rotation steps, each row followed by its count of steps:
The counts run from 0 to 290.
[146 149 154  71 125  89 101 145 122 130 103  96 104 119 155  94 141  86
  83 106 133 130 131 181 142 100 107  84 155 116 103 120 141 150 155 128
 108] : 156
[102 177  97  75 130 103 110 123 122 158 138  88 137 121 128 109 104 114
  97 104 159 113 139 187  99 146 158 107 149 131 131 174 144 137 142 165
 125] : 205
[132 148 154 121 138 117  81 100 144 128 152  92  76 114 131  92 154  98
 129 143 142 115 155 127 102 112 151  94 152 106 101 109 199 121 163 112
 138] : 99
[156 114 162  93 134  81  95 135 125 109 116 115 100 124 150  85 166  93
  95 124 138 107 154 149 140  85 131  87 147 104  98  98 158 137 154 110
 109] : 131
[116 168 109  93 116  75 104 103 102 125 147 129 179 109 118  96 101 152
 103 119 158 118 184 159  89 134 140 123 113 137 130 105 163 112 145 145
 103] : 28
[125 160 135  78 140 109 100 108 135 119 136 103  89 117 146  98 161  88
 143 120 136 105 145 160 118  77 147 101 152 110 117  98 185 131 158 107
 125] : 123
[118 159 120  89 112  97 101 128 147 137 138  89 134 115 129  98  92  92
 125 101 189 100 153 187 103 150 147 116 143 143 115 152 143 156 142 160
 133] : 208
[127 164 137  75  89  78  98 139 134 126 149 105 146  89 123  75  86 125
 108 132 154 133 193 136 114 130 120  94 132 117 111 109 145 121 141 154
 125] : 16
[155 119 143  95 135  80  93 136 115 122 118 105  97 135 150  87 172 104
  79 125 126 111 151 146 143  89 134  81 160  98 102 105 154 136 148 111
 101] : 132
[130 173 143 114 101  94  85 104 125 158 154  91 143 103 123  90 106 131
  94 138 136 151 191 128  99 155 122 109 131 120 111 108 170 105 162 153
 127] : 45
[152 121 133  84 154  75  96 129  93 106 113 124 121 139 150  95 175 115
  72 115 132 104 140 169 127  86 141  93 141 101 115 110 150 128 149 110
  88] : 138
[135 139  89  96 124  99  66 134 103 136 140 119 136 158 152 101 152 159
  79 154 154 119 181 138  89 143 153 134 126 115 107 134 164 110 127 156
 118] : 252
[132 135 143  80 131  93  99 115 135 125 120 101  77 129 153  90 171  90
 102 124 129 117 143 161 152  93 144  98 160 115 101 103 163 147 148 112
 117] : 126
[138 148 122 103 135  93  94 144 111 129 129 111 170 113 119  96  88 114
  92  96 171  99 140 172  61 124 140  88 134 113 127 168 141 116 158 143
 110] : 195
[130 128 126 102 101  91  92 149 141 153 132  80 135 128 133  81 107 105
  91 119 184 110 175 157 111 156 140  97 153 126 107 156 134 141 137 166
 136] : 215
[125 138 127 128 121  78  87  87  97 144 145 117 146 141 121  96 139 155
  59 132 154 133 169 162  86 172 144 142 128 134 112 111 168 112 152 144
 108] : 54
[128 147 132 125 114  80  86 104 103 163 142 100 144 130 127  91 129 153
  54 137 133 152 182 139 105 171 128 114 136 120 111 112 160 106 150 151
 110] : 49
[108 135 142 113 132 101  86  90 144 133 144  87  60 134 133  91 171 104
 108 145 149 115 146 154 123 134 158 124 156 128 100 104 182 144 156 117
 134] : 96
[101 161 105  76 139  98  76 101 107 116 135 129  88 122 132 111 153 169
  91 165 142 146 129 173 105 125 150 141 130 126 112 110 185 130 140 130
 115] : 288
[ 94 158 104  52  96  77 110 124 127 119 133 121 133 100 125  93 102 138
 104 120 166 118 161 183 133 131 146 123 128 144 124 117 147 154 119 150
 112] : 6
[114 152 112  84 104  93 104 130 147 148 129  84 124 129 134  94 100  98
 106 101 182 106 154 187 109 159 150 115 151 136 112 161 139 159 141 164
 132] : 209
[120 156 123  86 160 103  97  89 118 103 139 120 103 119 139 110 170 108
 135 121 141  95 143 165 100  77 166 113 136 116 123 105 189 121 156  96
 116] : 117
[141 180 151  65 130 102 101 131 131 117 116  98 114 110 149 104 126  78
 126 102 134 118 136 179 123  81 112  89 147 115 117 112 159 135 164 117
 112] : 153
[109 163 129  60  85  79 102 129 141 118 142 104 131  85 123  77  88 123
 114 127 163 125 180 163 131 129 128 110 134 137 117 110 151 148 132 155
 123] : 11
[140 171 129  76 144  89 103 131  98 115 116 127 163 106 131 112 110 111
  97  89 152 105 114 193  79  97 127 100 130 122 129 141 148 128 167 126
  99] : 171
[106 166 137 118 121 109  91  80 133 165 153  85  85 130 130 106 147 125
  92 140 139 150 153 162 113 170 140 133 150 138 107 111 184 127 161 142
 135] : 67
[132 158 144  61 129  88 102 119 116 110 108 115 110 122 147 105 149  89
 107  94 146 113 128 202 136  92 127 116 142 132 115 106 159 157 156 120
 103] : 149
[133  99 138 125 150  88  82 104 109 114 134 112  99 142 134  92 184 127
  75 140 144  98 156 137 109 114 166  99 147 109 102 112 172 121 144 105
 110] : 108
[109 165 120  59  95  86  98 135 130 147 143  92 128  90 135  87  95 137
  94 136 132 142 184 144 131 133 133  87 142 116 121 123 148 129 132 163
 122] : 14
[146 130 133 104 122  83  53 130 102  99 130 135 115 126 131  91 150 168
  85 167 160 133 154 145  88 127 139 140 109 112 100 100 172 125 145 124
 114] : 280
[109 192 131  88 100 100  99  94 133 157 157  91 132 102 128  94 101 128
 113 125 138 151 184 152 111 152 121 121 136 134 121 101 172 115 152 156
 126] : 39
[116 150 110  93 124  87 109 121 120 128 132 115 160 122 125 103  97 107
 109  93 187  95 138 198  82 137 153 120 133 146 126 162 141 143 148 153
 114] : 202
[109 153 125 125 159 115  89  71 117 125 153 115 106 127 126 109 160 130
 121 133 154 107 140 155  67 123 172 124 136 125 115 119 197 108 164 114
 124] : 87
